One vector is turned by the same rotation once a step. Each row is the vector after some number of steps, and that number follows the row.
The counts run from 0 to 1346.
15,-11,7,27,14,-13,20,16,-3,-5,21,10,-3,34,-15,19,-12,18,-27,15,20,7,-13,-19,3,-8,27,-1,-5,1,-10,21,-6,-32,2,-10,28,32,-23,5,39,-6,16,18,-4,19
566
11,-22,27,28,-13,-18,-10,-17,22,12,12,-20,10,9,-11,8,0,3,7,19,9,23,-9,-31,-2,-5,-12,25,8,5,2,26,-12,-4,-19,26,6,-28,6,-7,11,1,-56,-13,-25,6
378
0,-11,6,15,1,-6,-10,-10,-17,17,7,29,-10,-21,8,10,10,3,-7,15,11,4,9,5,-9,-1,18,-39,4,-21,2,-20,-24,8,43,-44,15,14,-25,29,-23,-25,-1,31,18,-28
958
23,5,18,27,-46,30,-8,-16,-4,-6,-36,-25,17,14,28,-4,4,2,13,20,15,-9,-4,2,-6,2,3,1,-2,10,-17,-42,-18,8,-15,3,27,9,-25,-5,-35,-17,5,-5,2,12
896
-22,9,-15,14,21,31,-4,-2,3,8,-25,-3,19,-5,-9,15,30,12,-28,16,9,-3,16,4,-24,-15,15,14,0,-10,-21,-2,17,-3,-1,14,-16,26,-46,-13,18,10,31,21,-7,-4
820
-5,4,32,18,17,39,3,-23,4,22,-20,5,7,-17,-19,10,-3,-3,-20,10,-6,2,10,-18,-21,2,-4,19,1,5,3,-6,4,31,-11,33,21,-10,-39,-7,7,14,-50,-15,-19,16
610
4,-5,16,-11,15,-19,21,19,-11,-25,12,17,-24,22,-3,5,-12,7,0,-11,30,20,-14,-19,49,-27,-5,10,-3,-9,19,-12,0,-12,-3,1,-8,20,12,17,5,-17,-8,-2,-7,26
505
-17,-15,-13,22,35,7,8,18,-20,20,-4,1,-1,3,3,-4,18,12,12,3,7,0,11,-23,20,-34,27,-24,36,7,-3,-21,9,-14,10,-20,38,17,-16,18,0,-28,27,-2,6,2
867
1,-7,-21,-1,-2,16,34,4,4,-19,7,11,12,18,11,-18,11,3,-9,6,15,14,18,-1,-13,9,34,-27,21,-10,-37,-22,-2,-7,-7,-18,29,3,-40,5,-12,-28,41,-3,25,35
49
-14,-26,2,5,37,-17,47,13,10,-3,11,19,-10,13,5,9,-14,-4,-30,14,23,24,28,-16,-2,2,43,-20,1,13,-18,11,-6,-7,-11,1,14,16,-11,6,4,-51,6,20,-3,10
221
-4,-35,19,14,4,-7,-16,-20,11,5,0,-3,6,-3,8,12,-12,-19,22,34,12,-35,-2,-16,-27,6,21,-2,21,22,-34,-5,21,-24,-6,36,10,-17,-5,-23,0,-4,-17,-2,-14,5
1187
-2,-29,6,6,-22,14,-6,-2,-12,-31,11,-4,10,-29,-8,18,6,-17,13,-9,-24,20,-37,-14,-12,4,-36,19,-12,-9,21,-18,-12,14,18,9,-14,2,-3,-2,-28,36,-9,-10,-6,5
661
-18,-27,28,13,27,-21,-11,-5,-11,9,-14,-18,-24,-19,30,8,9,-23,-23,24,-4,34,17,-11,-17,3,-13,1,22,-2,11,-23,1,23,16,10,-17,-4,-27,8,-45,0,-12,13,-24,-26
461
-24,13,15,-1,22,6,8,15,-5,15,6,16,8,-10,-21,-8,23,14,-3,4,-8,31,-7,-15,-4,-15,2,29,-16,-16,17,-6,15,30,-13,11,-6,8,17,-27,35,17,-26,-32,6,32
458
-11,21,0,-26,11,-11,-1,35,-13,13,-9,20,-5,-11,14,-16,25,2,2,14,7,2,11,20,8,-2,29,-18,-9,-4,5,-29,-1,6,15,-32,-7,31,7,-7,-10,-21,27,26,37,-13
645
16,-17,-5,-9,-20,-5,16,-16,-12,-22,18,-17,1,13,36,8,-6,-11,23,5,37,-25,-30,2,-18,11,7,-19,11,0,-23,-25,16,-15,21,-3,0,-3,18,-14,-10,1,36,-16,7,4
169
7,6,5,15,-9,16,4,-20,21,15,22,25,16,8,-4,30,-2,13,13,10,36,-8,-21,-23,-20,-2,-13,27,-10,5,-7,7,-2,11,31,28,-17,9,5,-7,27,27,-28,2,-22,-16
1235
-20,-45,-1,9,11,-24,-1,15,-8,4,-2,-17,11,-31,7,23,10,-13,28,4,-6,1,-32,-9,1,-8,1,-27,-29,-2,11,-16,20,-16,20,-1,25,24,22,-12,-15,-4,36,3,13,9
1238
-6,-15,-1,-9,11,16,23,-8,-29,-6,-11,-34,7,-3,-10,2,-12,-32,18,-8,-12,17,-26,-22,-16,-4,-13,11,-13,-2,27,-27,19,-18,5,24,22,-27,23,-13,-22,-28,-7,-23,-9,30
854
24,12,-13,11,-22,-11,7,10,-27,-11,24,-8,13,46,-22,-1,-20,16,-14,20,18,10,7,17,-14,6,22,-5,13,-12,-17,19,-21,-25,-9,-21,13,-1,-14,-9,24,-2,-12,17,25,-1
626
-19,-7,-7,16,-27,6,-6,-24,-13,9,27,-18,27,-21,-16,11,-3,2,16,-24,5,-10,-33,23,-35,4,-3,1,23,-9,12,11,-12,19,4,-4,23,-2,-1,-14,10,25,-40,-27,27,-6
873
-15,-26,29,13,41,-22,9,10,-17,8,-5,18,-25,-19,21,-1,1,-1,-2,18,3,17,-2,-1,-7,13,6,-25,-10,-18,6,-33,14,28,11,-9,8,29,7,0,-10,-31,-20,-4,20,10
1017
-10,-1,15,0,11,-23,-27,11,-29,-12,13,10,-9,-21,-28,9,-16,-18,-13,12,-32,20,-20,8,-29,23,-7,24,-18,-13,24,11,-10,22,5,-2,-31,1,7,-22,13,39,-41,11,21,-15
327
-15,13,23,-33,-32,10,-9,1,-26,-15,-13,-36,9,13,-11,-3,-17,-17,17,2,-10,-2,-34,4,-15,-19,14,17,-23,4,14,6,10,-19,-9,15,2,-2,12,-30,47,-15,-7,27,0,11
579
-7,10,17,-22,-5,0,-13,-3,-7,-7,-1,-17,3,11,-4,-29,-16,-10,44,21,-14,-9,-4,-16,-11,8,-1,11,9,-10,-19,-11,35,1,-12,27,5,-44,5,-24,12,-13,-24,-36,4,36
1015
-14,-1,-14,1,13,18,21,34,-3,-20,2,29,4,-2,-9,20,24,-2,1,-20,18,-19,-38,-12,24,-11,18,5,-27,3,8,-27,10,-18,6,11,2,46,16,-6,6,-6,24,0,11,18
344
27,-9,39,8,-3,-5,-23,-3,-10,-15,10,5,-9,-1,8,-8,-19,-17,8,30,-20,23,-17,-41,-34,19,-14,19,-20,-4,-4,-9,-11,22,15,10,6,-17,-21,-11,-3,26,-21,-11,-16,7
439
-6,28,-26,-19,-9,-15,44,30,-3,-3,31,-3,20,23,-6,-7,9,15,-11,-9,29,42,-15,-15,11,-30,9,27,7,10,3,16,-3,-16,0,-17,-9,10,6,-21,32,1,15,5,12,7
1051
-20,11,-16,25,6,-4,1,-22,-10,19,16,1,26,-14,-33,8,13,24,-28,5,7,7,-4,10,-16,-15,-14,26,27,-23,15,32,0,14,3,2,-24,-1,-23,-15,29,26,-38,-7,-1,-23
760
-21,-11,14,-13,-9,32,10,-26,-9,-14,-18,-23,11,-20,-11,-7,-4,-17,15,-8,-17,23,-2,-6,-20,-17,-20,18,1,0,14,-4,11,12,-1,28,-10,-37,-17,2,-5,-34,-42,-18,-26,1
509
-21,-18,9,-20,20,-15,-18,0,-19,14,4,-1,5,-28,-21,-11,7,-6,45,0,-16,4,-13,-9,2,-10,1,-6,13,-6,21,6,25,-7,23,7,9,-32,19,-15,10,-28,-49,-18,11,-5
742
1,7,-15,-5,-13,-15,12,-2,-3,2,13,-8,23,-5,9,-11,-7,-15,5,25,25,-6,3,3,-16,20,29,-4,29,12,-30,9,2,-18,-5,21,4,-34,25,-46,-19,-36,-21,-3,19,-11
815
-22,-10,16,-1,-1,-6,-5,4,11,7,-4,3,10,-12,-17,-3,-5,-1,10,20,2,-10,9,6,-21,5,53,-17,17,17,-22,6,16,1,-21,26,34,-3,4,-34,22,-18,-11,-9,36,18
1288
-22,22,0,-21,-43,14,-16,-35,-2,4,9,2,33,-14,-6,-15,20,22,5,22,9,7,-4,16,-25,-7,-13,14,2,-22,-9,13,14,5,28,-2,-46,-9,-18,-12,25,-14,-7,18,-13,-19
659
21,-4,-6,6,-31,13,6,-8,0,-8,10,14,12,17,10,-10,9,18,-14,18,24,8,2,11,-17,34,24,-23,-1,-15,-28,-18,-29,13,2,-32,19,11,-13,-4,-20,-9,4,5,29,9
685
-17,5,0,-5,-14,17,-25,2,-6,-36,-9,-18,-5,-13,0,-23,-1,-2,14,4,-30,11,-12,-9,28,-8,-25,39,19,-7,8,2,-8,29,-14,21,-30,-15,-19,-10,-2,27,-27,-13,-4,6
822
30,12,-27,2,-7,29,2,0,8,-10,14,23,8,27,8,-14,0,2,-14,15,26,-12,13,-16,-13,16,18,-5,41,0,-46,-14,-28,-14,-6,-12,-1,-16,-46,7,-20,10,13,3,24,-11
1332
-10,-28,-14,-6,13,2,21,7,-6,-17,-22,13,-14,-20,-21,4,16,-18,-3,-1,-5,-2,8,-4,-3,-2,36,-21,-12,-5,7,-22,-2,-8,19,-14,11,16,-20,21,-18,-57,19,23,19,-13
322
-9,11,3,0,-24,7,-5,-14,-3,-22,11,6,7,23,-22,3,-14,26,-35,25,9,26,20,7,-22,13,16,14,27,-16,-18,32,-5,2,-14,-2,-21,-9,-40,9,26,-8,-46,23,3,-2
971
